One vector is turned by the same rotation once a tick. Each row is the vector after some number of ticks, and that number follows the row.
The counts run from 0 to 489.
[  8  -6  35  28  18   0   9  -3 -26   8  12  37   3   0   0  -8   0  23
 -12   5 -10  -9  28  26  -7 -25  -2   4  23  10 -16 -21  33   6  14 -30
 -45   9  -1   0  -2  31 -10 -21 -19 -14  -8  -6 -24   3   5 -17  18 -10
  -6 -41  14  -7  12  -3  -5  11  -3  -1  -4   0  19 -31  28  32 -11  -7]
252
[ -5 -23   7  -3  -6 -37 -16  14  10  -5  18   9 -29  10 -49   3  -3  15
   5 -43   8 -27 -11  -7  11   9 -13 -29   1 -16   9  -7   4 -10  18   8
 -22  -8 -22   8 -12   5  -7  -9  12  -1  43  -3   2 -26 -14  18   3  28
 -24   3 -18  -1  -8  30  -1  18  11   5  15  25 -17 -15   2   2   5 -15]
294
[ -3  -6  -3  13 -35  21 -11  19 -42  14 -18   5 -14  19 -22 -14   6   3
 -24   1 -12  13   9   6   0 -34  16 -26  19  -8  22  15 -23   0   6  -5
 -13  31  21  -8 -29   7   9 -21   2  38  15  12 -33 -24 -12   1   4  16
 -48  -5   9  -1  23   0  14  15 -12   0 -18  16  -7   7  -7  -2  -9   7]
265
[ 20 -27  39 -37   1  18  -9   3 -34 -15  22   3   4  22 -20 -59  23   6
 -27 -12  28  12  -7 -11   3  -5 -15   0   5 -18 -14   2   7  11  23   0
 -18  18   4  -7 -20  10  -5  -4  -4  -7  -4 -14  -1   6   2  -9   2  -8
   4 -28  -4 -30 -18  -5  -3  17 -12 -16  23  20  -1   4  12  17  -1  35]
188
[  9 -14  34 -14  26   0  -4 -13  19  -8  28  14  42   0  25 -21   0 -12
 -15  15 -42  11  26 -22  10   8  18  29  23   2  -4   4   0 -10 -13 -15
 -20   7  21 -39   0  11  19 -24 -10 -19 -19  13 -30  11 -18  -8  13  -6
  24 -14 -12  -6 -14  -4  -9  -9  11  -6   1 -11 -10   1   5  -3  22  29]
439
[ -3   0  45 -24 -15 -18   4  12  16  28   9  13   8  -7 -18 -15  -5  28
 -30  -5 -27 -34  10 -18   1   9  23 -10  -1   2  25   3   6  -5 -26  10
 -20  11   3 -24  17  15  20 -34  -8 -22  -6   7 -19  -7  -8  -5  12  -7
  -3  11 -16 -19  25  42  14  10  30   6 -15  11  -7 -30  21  12  14   3]
273
[  1 -16  32 -23  37   1 -11 -13  31 -20  32  19  28  -5  13 -34  -1  -3
  -3   1 -21   2  22 -18  22  23 -11  22  12  -9 -16 -14   4   2  17   0
 -22   2   5 -17 -14  -5  10 -13  -1 -27  -3   6   1   2 -14 -17   7  -8
  33 -42 -14  13 -28   0  -7   4  16 -12   0   9 -11 -15   3   1  14  27]
120
[ -3  13 -29  14 -28  29  -6  11  12 -17  -3   6  22   3  17   3   0 -25
 -17 -22 -15   4  22   0   3  35  10  17 -20  18 -14  -4 -19   8  19  -4
  -7  -4   7  -4 -26 -25  -1   2  25  23  17  28 -23 -14   4  -1 -24 -15
  -4  -8 -25  36 -23 -13 -15  -2  11   1 -20   9 -26  -2  -7  -3  22 -18]
397
[  3   3  27   4  19 -23 -25   0  30 -20  45   7 -21  10  -6   0 -21  -5
  22   5 -16   7 -12   1  22   0 -14  -7   5 -11  -3 -14  17   5  13  11
 -30  -6 -24   3 -27  19  11 -31  20  11  24 -16 -17 -11 -27  18  23   7
  -4 -23 -12  13 -14  12  -2   7  20  14  -2  25  -3  -8   7 -19   9  -7]
291
[-14   0   8  20  24  26 -16 -10 -38   9  -9  15   0  10   4  -9 -11 -21
  11  18  -9  33  10  21   1 -21   4 -18  -1  14 -13 -21   9  11  13 -12
 -19   4   1  -4 -34  16  -8 -21  -8  55   4  11 -55   4   4 -12  14  -1
 -22 -27  24  24  13 -19   0  -6 -10 -11   0  -8  10  -6  18  -5 -31  -7]
417
[  1  -2  29   7  27 -29 -11   5  23  -5  36  19 -23   4 -30  -5  -9  26
   7  -4 -15 -14  11  -4  25 -16 -26  -7   5  -9  -6 -24  14   0  28   7
 -42  -3 -22  11  -4  17 -11 -15   7 -11  33  -5  -2 -28  -5  22  22  16
  -7 -30  -5   9  -5   9  -3  19  11   5  -1  36  -9 -31  10   2  -7  -1]
290
[  6 -10  50 -28  38 -38   0  -2  14   7  40   6  -2   9   4  -8 -11  15
   0  19 -15  -8   3  -9   9  -4   0  -2  18  -4  15 -12  35  -6 -21   0
 -19   7   0 -24 -14  24  29 -41 -12 -10   0  -7 -26  26  -3 -22  29  -1
   3 -12  -7 -18   2  24  10   4  25  -6   2   3   9 -11  13  -8   7  20]
442
[  0 -21  21  27  17 -29 -10  -5  -9  -1  -3  26 -17  15 -19  22 -14   7
  19 -23  11   2  13  20 -26  -4  -7 -27   9  22   2 -33  17  -6  18   0
 -20  -3  -5  12 -21  34  -9 -33 -16  18  25  -6 -36  -4 -10 -15  26   4
 -29 -28  -1  18  20  16 -10 -26   3  -8  23   7  13 -23  24  11 -11 -25]
160
[ -5 -18  13  -1  42 -24  18  -8  10   2   9  21  31  -5   4  -6   9  -4
  11 -16 -17 -21  11   9  23  24  -3  12  16   4 -34 -13  27  10   8 -13
 -14 -10  -1 -13   0  10  -1  -4  -5 -36  -8   0   4   1  -3   1  20   8
  25 -14  -6 -10 -41   6 -30  10  11  -5  14  -2  -5 -23   6  40  17  -3]
217
[-12  18   9 -37 -29   0  13  32  -7  15 -10 -12 -21  16 -18 -18  14   6
 -23   1  -7 -23 -11   1  17  16   9 -11 -30 -12  24  -4 -16  12  -3  14
  -6  16   5   4  -6 -10  23   5  17  14  10   6  15 -11  -1  -3  -9  29
 -14  12 -10 -35   8  28   4  42  25 -16 -35  30 -22 -12   5  -3  17 -10]
206
[-19   7  18  10  -6  -4  -9   2  17   9  13  15 -13 -11 -16  -4  -6  19
  -5   6 -39 -29  10   2  26 -14  16 -17   0  -4   9 -19   5   1  11  11
 -41   7 -11   7   8   0   1 -18  11  -6  26   6 -17 -38 -13  33   3  11
  -9  -4  -9   6   8  16  -1  29  23  25 -25  29 -26 -48   9   5  18 -19]
458
[  9 -11 -20 -26   5  13  25  16 -15 -13 -15  -4  40  -6  15  -1  17 -12
 -27 -19   1  -5  26   6  16  37  -1  26   6   0 -27   5   0  19  20  -1
  18   6  28 -17  -4 -27   0   8  12  -7  -6   6   9  10   6  -6 -17   9
   8  -6 -29 -13 -44  -2 -16  21  -5 -22  -8   4 -27  20 -13  20  15   9]
469
[ 10 -24   2  -5  20 -29  26  -3 -10   2 -12  -7  28   1 -17 -12  10 -13
   3 -41  16 -11 -25  11   4  47  -2   1   3  17 -28 -31  36   7   0   4
  18 -10  -6 -16  -6   3 -13   9  -8 -21   3 -10   2  19  20 -17   8  -5
  11  -7 -15 -19 -21  22 -10  -9  15 -25  18  -9  10 -11  21  41   9 -23]
314
[  1  -3  21  -2 -18  -4  -6  -7  22  16  15   7  37 -10  14  -9 -14 -13
 -17  -4 -36  17  29   3   7  12  18  20   6   8   0  17  24 -25 -10  -9
 -13   1  -6 -46 -16  13  21 -26  -6   8 -15  12 -46  17   2 -10  19 -11
  -3   5 -12   9  16   4  11  -9   8  14 -14 -10  -6   1  -3  10  13 -37]
178
[-17  -7  20  -2  45  -8  -9   0  -2  20   8  24  25   6  -2  -6  -5   4
  12  34 -20  22  20  17  35  -7 -10  -7   5  -4  10 -23  19 -19  16  -9
 -14  23  36 -22 -25  26  -2 -38  -8  12  10   3 -34   2 -12  -8  37   0
   2 -28  -9   8  31  -5  30  -3  14 -25   0  15  -3  -9  16  -8 -21   0]
26
[  1   9 -11   4 -32  21  -3  22   2 -24   2 -18  -9  21 -11 -30   0 -25
  -7 -36   3   0 -18 -16   7  15  -3   9 -17  10 -15  -1  -5  26  25  20
   6 -23 -29  19 -23 -31   1  14  34  26   4  14   5  -4  -2   5 -28   6
 -11  10 -15  10 -46   5 -21  20   8   2 -12   9  -6  -1  -5  -3  12 -12]
393
[-24 -10  29  11  39  -1 -16  -7  15 -27  33   6  13   2  -2 -45 -10  -2
  12  12 -23  15  12  -9  30  -5 -11   0  10  -7 -33  -6  20  12  28   2
 -40   4 -21   7 -18  -4 -11 -19  10 -15  -8   5 -10  -9 -18  26   5   4
  27 -46 -10  13 -29 -17 -23   7   9  10   8  22 -22 -14   2  -1   0  16]
288
[-14 -13  -1  26  14  16 -27 -14 -27  -3  -2  12  15  -7  14 -27 -14 -16
  10   1 -11  36   3  13  -2  -9  10 -16   7  16 -27 -17   4  27  12  -3
  -9   2   6  -6 -30   1 -17 -14  -9  24 -11  13 -54  -5   0   2   9 -19
   1 -28  19  27  -8 -17 -21 -11 -11  -4   2 -11  -3 -10  -2  15 -20   1]
418
[  0   7  29  -9  19   3  -4   4   1  24  12  29   9  -7   0 -14   3   6
 -12  21  -9  11  27  22   6  -4  -1  -4  -1   8  14 -29  18 -16  -3 -10
 -26  21  13 -16  -6  24   0 -37 -21  -6  -8   8 -42   5   4 -35  34 -13
   8 -17  -5   4  32  13  21  -5  21 -31  -4   8  26 -15  34   6   0  -5]
345
[-23   0   7 -14  47  10 -15  -2  31   0  -5  21  31  -1  10 -22   1 -25
  23  13  -4  32   9  15  42  29 -10   1 -16  10 -18 -26  11   7  29 -15
   3  15   8  -7 -35  -7  -1 -19  11   5  16   0 -22   4  -4  -4  18  -6
  17 -32 -19  17 -21   2  -1   4  16 -30   3  12 -13 -13  -5 -17   0  10]
380
[  7  -4 -12   0  -4 -22  17  15  12   0  -9 -15  27  -3  10  14   1 -24
  -5 -42  -9  -6   1   2  -1  54  15  24   1  22 -21   3  27   6  -4  -4
  19  -9  -9 -23 -10  -2  13   1   3  -6   4  10  -6  12  14 -16  -3  -6
   5  31 -25  -3 -38  16 -25  -2  17  12  -7 -17  -6   9   2  21  26 -37]
145
[ -8  12 -22  -3  -2 -26  17  26  22  16   5  -2  15   5  15  39 -19 -17
  -7 -23 -14 -13   9  12   6  39  14  26   1  25  -2  -2  31 -10 -16  -9
   6 -23  -4 -21 -18   1  31  -7  21   5  14  19 -23  17   2 -15   6   7
 -13  23 -11  -2 -10  25  -8  -3  24  11 -32  13  -8   0  -3  12  32 -61]
144
[-12  14  -8   7 -14 -30  28  22  16  19 -13   2   2  -1 -20  30  -4  -9
 -12 -23  -9 -35  17  10   2  32  13   6 -13  23   1   1  23 -14   1  -6
  -6  -9 -12 -13  -2   2   9   4  20  -2  28  10 -17 -19  10 -21  -2  16
 -14  24 -22   0   3  32   5   7  25  -1 -18  17  -7 -31  18  12  24 -60]
143
[-17 -17 -19   6  20 -10  -1  19 -31   1  -5  -5 -26  23 -24   7   2  -8
  14  11   1   4 -34  22  36   3  -9 -23  -9  -4   6 -20  12  22   4  13
   5  13   0  11 -39 -12  12  -9  24  27  24  -9 -18  -8  -5  20   4  25
 -24   1  16 -18 -26   9  -5  27   4 -15 -11  15  -9  -4  -4 -21 -12  -5]
131
[  3 -30   5  16 -19  -7  -9 -16   5  -5   2  -3  35 -11  -5 -13  -1  -1
 -31 -28 -28  -4  13 -18 -19  14  25   4  26   6  -4  32   0 -11 -21   3
 -23  -5  -1 -33  -3   7   4 -12 -14  -3   3  25 -31 -22  -2  21   7  -8
 -15  25 -12  19  -4  -8 -18 -10  -1  38   7 -14 -17   0  -5  29  22   1]
11
[ -6  -5  12   1   0 -28   7  14  -4  14   0 -22 -33  13 -38   1   2  17
 -13   5 -19 -33 -28  -6  17  -9   7 -30  -3 -14  26   1   5   8 -11  25
  -9  -3   1  -6 -16  -3  28 -20  16   9  16   5  -8 -19 -20  23   3  34
 -25  37   8 -23  -2  29   0  24  26  15 -25  14 -20  -9  -4   4  10   1]
202
[-24   3   6  14  -9   3  -8  -5  13   0   9   8   5 -21 -18 -33  -3  15
  -3  -5 -48 -23   3 -14  33  -4  26 -16   0  -4 -14  -5 -13  15   7  21
 -38   5 -26  -2   9  -9 -12  -5   8 -19  22  14 -10 -41 -11  39  -3   5
   5  -3   2  15 -18  -8 -21  26   9  24 -12  20 -29 -41  -7  15  17  -2]
457
[-14  -8  23 -22  18  20 -27   4   4 -24  25   9   3  13   5 -54  -7 -12
  -3  -2   2  39  -8   2   6   5 -25   0  -1 -21  -2 -13  -3   5  21  -5
 -14  14  12  -4 -31   1  -5 -17  14  27  18   7 -10  16 -11  -2  11 -13
   8 -37  -6  20 -17 -22  -4  10  -3 -26  16  26 -12  30  -9 -24  -8  24]
191
[-37 -14   5   8   5   5 -14  13 -24   7 -16  19 -20   9 -27 -16   1   5
   4  26 -26   6   1  21  39 -35   5 -21  -6 -11   0 -14   7  14  18   6
 -29  16  -1   9 -24 -12  -7  -8  10  18  25  -1 -24 -33 -10  41   3  23
 -20 -23  15   2  -3  -3   2  30   8   1 -26  43 -25 -18   7   2  -3   4]
454
